(in the rows, 128 means zero)
Named moves come first, each a turn or a mirror and shown by rows before and after it. Which of them, in which order, take the first row of each pair that follows to the second? Write the first one first, as in the answered first pair.
fel (before -> after):
[111 110 160  85 141 112 151 118 161 133 112 100  96 152 139 136 130 116]  ->  [120 149 142 100 109 131 179 143 147 149 119 126  99 138 133 126  93 106]
[122 105 134 149 132 123 105 140 117 131 141 166 168 144 143 157 164 127]  ->  [125 127 124 149 120 129 120 154 112 136 141 178 175 133 140 152 149 124]
[139 115 106 171 119 125 127 153 119 119 140 179 161 143 136 123  97 128]  ->  [129  78 127 161 150 106  98 127 131 101 134 152 152 159 138 139 135 134]
gulit (before -> after):
[109 140 117 149 120 143 182 111 132 115 108 122 115 106 153  79  99  91]  ->  [138 107 112 168 104 131 145 116 116 119  97 176 118 133 116  74  93 132]
[120 158  93 166 171 151 135 178 127 105 208 133 219 104 202 189 174  91]  ->  [131 167  79 186 139 155 147 200 105 114 207 172 214 106 185 171 133  88]
[111 133 126 123 114 137 143 115 129 136 120 115 112 125 129 123 122 146]  ->  [118 128 127 129 116 132 139 121 124 140 119 123 108 133 124 120 118 148]
[123  95 131 152 122 125 161 128 151 139 134 112  90 136 144 119 121 100]  ->  [132  92 131 156 113 123 152 134 141 142 132 134  88 142 135 116 115 108]
libeg (before -> after):
[111 155 140  91 133 146 131 117 124 136 117 110 114 105 131 130 134 137]  ->  [ 85 135 131 156 125 146 121 123 113 101 140 117 130 113 145 115 116 130]
[132 107 114 160 101 132 110 148 120 104 117 138  97 135 110  61  86 125]  ->  [153 123 127  98 105 137 126 139 140 146  83 137  78 127  91  78 114 133]
[125 159 121 131 104 119 137 124 120  86 120  96 117 114 130  94 123 106]  ->  [143 144 118 144  94 113 118 139 106  88 113 134 123 136 106  91 122 124]
[166  76 104 173 108 114  78 127 117 143 124 165  98 179  90 131 118 154]  ->  [154 128 123  77 137 122 123  96 159 193 100  91  69 136 112 154 161 126]
Pairs:
Each pair is 2 to 3 moves apart.
[117 146  92 148 128 154 145 143  89  80 137 168 161 137 124 123  90  99]  ->  [124 177 110  66 145 158 175 126 119 129 106 135 143 113 126 133 120  92] => libeg, libeg
[157 107 100  92 152 156 154 130 184 161  93  94 162 122 161 184 153 120]  ->  [138 118  75 174 114 171 169 160 153 121 127 124 179 115 164 144  95  94] => gulit, libeg
[129 141 120 161 105 144 139 162 109 130 156 164 140 117 123 118 106 112]  ->  [137 102 157  96 154 116 109 123 138 144 116 125 118 132 115 148 172 137] => libeg, fel
[107 143 132 181  83 152 171 102  89  90 141 130 134 132 142  79  35 106]  ->  [141 183 152  67  92 152 196  84 121 166  89 110 110 116 117 102  81 121] => libeg, libeg
[165 165 125 102 106 167 159 170 137 184  98 197 151  93 112 133 157 119]  ->  [100  72 126 203 147 141  96 137 132  70 153 154 175 120 160 128 165 116] => libeg, fel, libeg
[126  54 140 123 172 107  67 123 146  80 121 142 125 177 123 152 158 160]  ->  [138 197 101 100  99 160 191 173 149 147 132 145 127 102 135 137  93  87] => libeg, fel, libeg
[135 181 110 107 108 145 159 155 120 153 131 156 145 116 128 141 114 125]  ->  [126 171 121  84 134 138 157 137 142 154 128 114 144 109 146 158 147 121] => gulit, libeg
[151 157  83 127  69 122 137 152  89 159 110 145 159 121 123 131  66 116]  ->  [127 170  88 126  83 125 156 140 104 145 121 107 161 100 153 128  65  90] => libeg, libeg
[ 93 161 159  64 183 111 119 101 144 136 120  73 136 103 155 174 163 102]  ->  [154 191 108 116  95 122 134 171  95 172 113 193 153 117  94 138  86 123] => fel, gulit
[150 162 123 118 124 134 150 157 130 141 138 146 167 108 103 148 152 175]  ->  [120 157 116 155 125 133 153 162 125 105 167 138 176 104 128 139 137 150] => libeg, libeg
[ 97  94 128 138  59 125 125 109 104 102 119 123  74 126 104  33  76 116]  ->  [ 87  57 144 121  97 106  97  81 118  89 117  92  73 141 108  44 112 128] => fel, gulit
[174 129 120 122 177 100 104 134 159 135 122 110 176 128 126 194 188 167]  ->  [190 162  98 135 146 107 135 168 145 153 130 141 190 111 118 189 156 167] => fel, gulit
[ 66 147 160 136 175 104 148 111 190  88 161  66 135 136 123 134 154  75]  ->  [116 154 122 199  97 113 138 179 140 109 164 181 150 167  67 106  88 113] => fel, libeg
[ 85 164 126 123 153 131 151 152 174 129 146 114 151 108 178 167 145  81]  ->  [121 190 110 114 101 137 168 174 155 167 121 169 141 115 133 147 112  95] => gulit, libeg, libeg
[106  95 152 128 192 123 105 112 128 123 176  93 175 135 164 179 145 109]  ->  [159 146 119 148 115 148 138 168 103 172 171 182 183 133 120 165  88 122] => fel, libeg
[107 149 100 147 112 148 140 162 116 114 147 177 169 106 152 118  90 172]  ->  [ 69 132 125 119 159 142 137 119 142  88 152 100 154  91 188 126 128 150] => fel, gulit
[116 123 118 145  98 137 132 125 107 116 137 159 113 142 101  96  95 103]  ->  [124  88 147 103 136 120 100  93 124 128 108 139  99 157  95 115 140 123] => fel, libeg
[152 106 137 104 146 128  99 116 138 135 101 132 134 135 108 143 139 131]  ->  [151 100 130 139 130 127  94 121 121 119 108 157 140 144 104 132 120 136] => gulit, libeg, libeg
[169 128 170 111 156 125  84 150 149 133 127 114 193 130 117 200 142 181]  ->  [156 173 139 157 115 148 135 178 134 127 163 126 212 105 133 181  85 144] => libeg, fel, libeg
[114  73 157 124 141 108 112  97 127 124 115 123 109 163 119 124 161 145]  ->  [ 99  78 155 137 144 108 119  98 124 106 127 109 116 159 131 123 163 133] => libeg, libeg
[103 100 158 131 135 121  92  66 119 145 122 150 139 147  94  94 132 157]  ->  [113 170 143 118  96 150 149  92 117 178 124 148 141 110 103  85 100 128] => libeg, fel
[154 147 140  66 148 131 130 136 144 177  99 135 136 121 121 169 162 155]  ->  [149 158 107 152  88 146 144 170 101 150 128 187 142 124 113 133  86 141] => libeg, gulit, libeg
[134  85 135 192 112 112  93 137 118 125 146 159 121 156 118 110  97 156]  ->  [152 130 158  83 132 118 126 123 153 190 103 126  97 130 116 136 148 154] => libeg, fel, gulit
[146 108  97 135  83 134 125 154 137 138 112 170 178 142  97 145 112 142]  ->  [147 123 100 125  90 141 131 160 147 149 114 161 194 128 104 150 125 136] => gulit, fel
[113  90 139 117 130 108 103  80 115 119  94 111  74 133 107  98 125 104]  ->  [110 113 120 152  98 120 119 111  97 116 109 134  85 120 106  82  91  89] => gulit, libeg, fel
[130 122 146  87 134 112 134 119 143 160 116 124  84 125 131 127 136 126]  ->  [112 122 123 158 112 123 138 132 125 118 147 135  98 124 141 100  95 103] => libeg, gulit
[125 180 110 120 150 144 162 144 169 131 147 108 157 101 160 143 159 112]  ->  [170 135 108 127 139 126 105 161 143 148 123 175 159 147 106 142 167 167] => fel, libeg, libeg
[108 112 123 124 101 140 148 133 102 141 143 128 127 128 112  84  84 137]  ->  [106  80 133 126 116 125 125 112 107 130 139 120 123 143 106  94 103 149] => fel, gulit, libeg
[156 151 125 112 110 134 132 135 111 155  90 172 110 138  98 114 103 147]  ->  [107 133 150  99 164 125 128  90 142 111 110  85  96 119 148 124 146 117] => fel, libeg
[113 155 118 104  86 121 162 126 128 136 109 117  71 108 118  80  83  86]  ->  [109  67 134 129 125  94  86  97 125 101 105 127  71 162 101  90 112 129] => libeg, fel, libeg
[173 121 152  61 141 106 103  79 135 145  39 114  59 165 107 102 127 176]  ->  [190 128 141  64 130 110 104  98 135 159  42 143  77 164  96 110 121 190] => fel, gulit
[145 120 108 184  98 139 118 175 109  88 163 182 177 158  95 167  96 147]  ->  [159 106 149  67 152 122 101 121 152 138 109 132 143 158  89 201 176 171] => fel, libeg
[172 101 194 139 167 109  78  85 126 154 133 132 178 176 127 146 175 146]  ->  [129 127 178 204 148 123 110  98 119 105 189 109 199 149 169 122 129  93] => gulit, libeg, gulit
[138 128 141 133 163 107  97 173 127 135 147 184 158 157 113 180 157 141]  ->  [ 95 154 153 121 187 116 135 146 155 120 158 117 144 123 159 182 166  98] => gulit, gulit, fel
[133  95 117 150 158  98  89 114 121  85 114 150  94 186  98 158 171 159]  ->  [109  95 110 185 160 106  98 115 124  53 140 134 106 174 120 152 159 140] => gulit, libeg
[121 152 123  95 121 133 156 121 135 139 103 115  84 133 119  98 114 100]  ->  [125 108 114 152 113 122 122 129 112 109 122 154 100 160 105  87 100 122] => libeg, gulit
[146 122 124 145 153 129 125 127 150  91 170  95 166 106 170 193 162 125]  ->  [180 123 130 110 145 116 110 135 149 137 134 131 156 123 132 203 176 159] => libeg, libeg
[147 154  95 151 100 119 147 161 111 156  97 183 127 135  89 117  97 155]  ->  [ 94 127 137 110 174 107 142  94 155 125 102  64 110 118 146 135 164 121] => fel, gulit
[166 184  88  96 104 141 167 169 130 184 126 186 144 114 109 146  94 136]  ->  [112 182 116  73 152 142 187 117 162 159 131  92 120  87 163 142 121  87] => fel, gulit, fel
[153 127 150  78 154 107 114 101 154 152  89 107 105 160 108 121 187 151]  ->  [131 157  98 196  89 130 150 154 117 109 151 150 138 153 127  77  91 118] => fel, libeg, libeg
[128 133 139 116 161 115 117 121 147 123 134 104 131 123 147 150 159 119]  ->  [124 120 137 137 161 116  99 121 138 112 140 110 129 138 138 148 155 135] => fel, libeg, fel
[109 142 124 119  99 136 167 107 119 127 111 115  79 120 122  77  89  99]  ->  [131 101 126 148 100 117 119 120  99 119 107 163  96 151  95  89  98 143] => libeg, gulit, fel
[136 158 125 134 116 147 143 143 122 161 122 130 128 131 110 141 104 117]  ->  [145 140 123 149 117 143 118 140 112 150 123 148 130 150  95 142 106 131] => libeg, gulit
[141 108 139 121 133 111 106  95 133 147  87 145 100 150 105 128 146 149]  ->  [129  92 128 166 135 110  93  97 121 126 112 154 112 158 113 119 131 154] => gulit, libeg, libeg
[191 125 153  54 157 120 141 121 161 189 124  97 132 119 106 167 167 124]  ->  [128 138 117 166 123 132 178 142 134 103 200  87 154 102 164 119  91  54] => gulit, libeg
[161 147 126  90  71 128 148 133 127 183 104 143  81 118  50 147 129 172]  ->  [103  71 154 110 129 100 104  74 134 103 129  78  72 140  85 146 165 165] => libeg, gulit, fel
[126 135 130 157 107 141 134 127 103 127 128 154 107 137 106 100  95 134]  ->  [110 103 147 148 155 121 103 106 122 105 140 117 122 147 124 125 142 147] => gulit, gulit, libeg
[125 151 129 153 111 135 158 130 124 104 145 122 133 114 140 132 103 113]  ->  [151 159 142 113 107 134 158 127 129 147 116 132 121 115 111 145 123 128] => libeg, libeg
[150 179 147  56 135 134 165 144 152 171 106 118 108  99 118 150 155 109]  ->  [172 130 156  68 143 116 113 135 138 168  89 151 103 140  84 153 168 159] => gulit, gulit, fel
[194 163 134  70 128  97 125 161 142 204  91 152 130 131 123 173 163 136]  ->  [172 153 148  56 153  95 122 134 157 188  87 107 119 122 142 181 183 120] => gulit, gulit, fel
[160 151 148 128  94 103 127 132  82 134 109 143 127 130  92 111 111 127]  ->  [122 157 150 150 101 111 143 125  86  99 140 103 132 115 124 104  96  99] => libeg, libeg
[100 104 147 152 132 107 104 100 130  89 135 110 123 137 126 107 120 131]  ->  [102 116 160 110 144 107 114  92 143 115 118  93 114 120 127 130 142 132] => libeg, gulit
[165 146 109 130  83 143 171 156  80 129 124 128 142 137 113 140 103 112]  ->  [175 150 112 120 101 143 163 159  89 141 132 126 160 133 120 157 122 123] => gulit, gulit, fel
[ 95 155 138  50 162 127 133 120 164 136  99  52 146 125 160 166 172 110]  ->  [ 95 166  81 168  74 153 153 176 105 102 137 135 159 125 139 106  62  90] => gulit, libeg
[157 123 145 102 174 118  91 120 128 154 136 170 149 164 145 168 172 170]  ->  [124 175 112 168 114 150 156 153  99 130 176 174 152 130 169 125  85 111] => gulit, gulit, libeg
[148 184 142  74 113 175 181 148 153 178  93 112 126 119 127 154 122 120]  ->  [133 131 116 193  86 173 141 173 111 110 134 175 154 153 122 117  71 135] => libeg, gulit
[ 85 176 126 126 108 134 204  88 115 110 122  89  96 103 132  80  73  68]  ->  [123  60 129 170 135  92  82  94  96  81 116 168 128 185  84 100 109 165] => libeg, gulit
[ 93 116 140 122 157 117 119  87 140  88 131  72  97 136 149 117 140 114]  ->  [144 128 111 159  99 124 115 143 103 117 129 176 116 152  96  99  84 145] => fel, gulit
[150 115 124  90 141 112  99 103 123 155  73 129 113 137 104 123 138 139]  ->  [ 97 118 116 149 148 120 119  96 123  91 125  82 130 114 165 110 122  89] => gulit, libeg
[137 108 135 111 142 126 112 136 150 131 133 140 152 141 126 163 160 161]  ->  [128 158 118 119 110 150 161 154 149 137 143 135 161 116 138 152 125 128] => libeg, fel
[160 143 119 103  69 126 121 167 116 190  88 198 143 147  87 150 143 154]  ->  [ 96 158 137  64 126 132 162 117 162 158 103  71 129  98 158 169 177  94] => libeg, fel
[131  84 127 172 145  96  73 139 125 117 125 189 143 177  97 117 130 184]  ->  [110 110 110 207 123 115 105 156 112  95 156 185 151 155 127 101  87 151] => gulit, gulit, libeg
[117  83 156 105 182 111  98 101 145 122 119  88 139 126 144 149 181 139]  ->  [157  90 121 155 106 122  94 143  96 142 111 186 137 149  89 107 113 163] => gulit, gulit, gulit
[124 184 101 148 104 139 179 165 119 109 172 140 162  93 150 141  99 103]  ->  [ 95 168 118 146 131 131 177 130 128  87 172  94 143  90 168 135 113  83] => fel, gulit
[140 145 123 124 106 131 139 130 118 158 113 144 103 131 109 107 112 130]  ->  [ 97 121 141 145 150 117 129 110 131 109 142  92 118 129 150 123 144 118] => gulit, gulit, libeg
[125 104 156  90  97  83  99  99 142 134  98 109  86 146  82 108 123 140]  ->  [ 84 105 150 133  99  88 112  96 140  95 137  77 103 137 123 102 104 105] => gulit, libeg
[161 150 138  87 156 124 128 143 154 182 126 131 158 119 119 170 180 143]  ->  [147 122 149  81 170 117 119 115 157 165 120 103 146 130 129 160 189 139] => gulit, gulit, fel
[104 131 138 157 131 132 156 108 151 117 142 103 123 132 113 143 124 104]  ->  [109 132 138 138 134 127 157 111 152 127 133 100 122 123 112 147 130 110] => libeg, libeg, libeg
[122 214  91 104  87 149 153 136 121 149 165 105 164  87 151 118 112  81]  ->  [129 137 119  78 157 113  83  96 147 133 157  78 178 126 147 165 202 130] => gulit, gulit, gulit
[177 129 125 120 137 128 119 177 116 162 144 180 159 144 124 158 138 168]  ->  [129 124 135 121 178 128 128 151 144 122 173 107 169 126 175 172 166 132] => gulit, libeg
[156 138 120 157  74 139  98 122 123 133 106 145  88 131  88  98 107 150]  ->  [139 153 140  96 107 140 114  91 152 146  96  88  78 112 115 113 143 130] => libeg, fel
[113 160 125 115 108 131 165 141 138 137 135 112 150 104 109  89 115  93]  ->  [114 124 120 163 104 124 129 144 118 100 149 135 163 126 108  90 107 109] => fel, libeg, fel
[112 106 121 175 196 105 121 128 138  92 146 133 165 156 153 154 148 131]  ->  [141 129 110 187 170 110 134 162 124 106 147 172 179 153 138 152 122 143] => fel, gulit
[127 117 118 103 105 123 163 150 147 109 135  95 147 148 168 146 110 109]  ->  [138 129 114  94  92 125 171 156 144 127 126 111 140 150 152 146  96 113] => gulit, libeg, libeg
[123 166 123  62 122 146 154 107 141 139 115 111 101 109 116 121 138 130]  ->  [101 165 124  81 128 151 157 100 142 114 132  91 104 101 138 117 135 109] => gulit, gulit, libeg
[140 135 115 138  96 136 145 156 106 134 137 177 131 127 111 119  97 138]  ->  [116 113 147 103 165 119 124 113 142 123 138 110 140 122 145 158 168 138] => gulit, gulit
[203 182 134 133  91 148 192 152  94 165  97 190 122  93 101 120 103 119]  ->  [208 150 142 158  91 143 160 150  82 150  95 215 126 119  92 118 103 142] => libeg, gulit
[118 145 133  56 100 166 181 175 107 104 118 158 132 102 120 127 140 101]  ->  [126  83 149  53 135 137 119 152 107  91 110 166 131 139 102 141 175 148] => gulit, fel
[125 114 140 132 166 115 119  97 133 124 135 104 125 126 141 152 143 125]  ->  [149 155 114 148 120 131 147 139 116 148 143 150 135 120 121 137  99 115] => fel, libeg
[ 96 141 118 190 148  94  86  98 120  72 161  89 118 138 174 138 180  86]  ->  [166 155  95 196  94  97  75 147  83 128 128 198 127 165 105 132 140 137] => libeg, fel
[176 134 123 134 105  96 171 142 119 137 114 109 116 132 118 112  75 114]  ->  [160  80 139 136 142  78 119 117 127 109 114  92 115 156 120 127 114 128] => fel, libeg, libeg
[106 148 122 123 150 142 155 118 138 135 156 114 131 105 167 118 134 112]  ->  [132 100 129 124 167 123 105 111 128 132 144 141 137 134 146 136 155 157] => gulit, gulit, gulit
[132  67 137 111 143 109 102 124 119 152 167 131 122 102 118 155 149 161]  ->  [137 123 122  99 113 134 155 148 124 182 170 129 124  69 123 152 127 128] => fel, libeg
[147 149 109 142  96 144 129 142 104 125 148 163  86 121  98 109  80 134]  ->  [122 154 136  87 136 138 142  99 128 137 125  91  63 109 113 119 118 117] => libeg, fel, gulit
[104 117 141 157 154 129 103 122 145 102 151  99 158 126 148 142 150 125]  ->  [128 174 121 143 115 145 146 156 137 135 153 129 157 106 141 139 125 109] => libeg, gulit, fel
[142 219  93 118  85 168 200 167 111 159 126 141 129  93 111 129  98  80]  ->  [ 91  81 155 120 190 117  89  88 138  80 128  68 118 142 137 162 199 119] => libeg, fel
[120 158 116 153 106 158 165 144 118 132 137 102 136 111 150 105  98 100]  ->  [167 126 128 108 112 136 120 140 120 172  98 151 132 147 102 123 132 161] => libeg, libeg, gulit
[132 181  91 103  73 125 158 172 114 186 105 151 105 124 109 136  85 119]  ->  [ 79 112 125  88 155  95 111  96 149 127 111  54  99 133 157 160 154 115] => libeg, fel
[113 135 117 103  96 118 138  94 132 151  94 125  83 122 100 113 145 131]  ->  [112 132 108 131  81 118 134 107 120 139 103 142  86 131  90 104 129 133] => libeg, gulit, libeg
[172 173 122 122 152 142 151 148 160 147 146 122 171  91 141 187 143 134]  ->  [179 125 120 157 155 125 100 156 144 123 151 154 179 129 118 188 142 169] => fel, libeg, libeg
[140 162 124 105 127 139 162 163 155 178 156 175 130  86 126 133 127 143]  ->  [117  82 132 152 164 115  98 135 144 119 172 173 140 124 137 141 152 168] => fel, libeg, libeg
[163 134 153 128 109 121  93 140 108 121  95 165 104 139 100 118 137 157]  ->  [134 148 175  96 134 124 115 108 129 120  91 101  89 116 131 121 159 120] => libeg, gulit, fel
[127 158 107 152  96 139 156 153 121 136 150 145 141 104 140 111  86 109]  ->  [136  90 132 127 164 108  90 121 139 128 142 133 158 143 134 151 155 158] => gulit, gulit
[153 120 130 120 165 112  95 151 141 127 152 137 180 143 138 180 176 166]  ->  [163 179 114 114 128 138 147 179 134 159 149 151 183 114 132 168 140 137] => fel, libeg, gulit
[150 155 135 120 125 143 163 153 147 139 123 138 114  99 111 126 140 123]  ->  [152 111 154 114 148 125 123 135 148 131 115 133 108 123 102 138 165 154] => gulit, fel
[ 87  82 133  55 166 137 128  86 129  82 104 103  70 165 113 120 172 155]  ->  [111 127  80 133  83 165 165 167  83  96 130 192  99 158  85  90  81 146] => libeg, libeg, fel
[ 76 116 117 149 124 110 123  94 103  85 138 137 126 111 131 108 127 137]  ->  [ 85 107 119 145 132 109 110  93 106  87 139 136 130 119 130 120 146 147] => fel, gulit, gulit
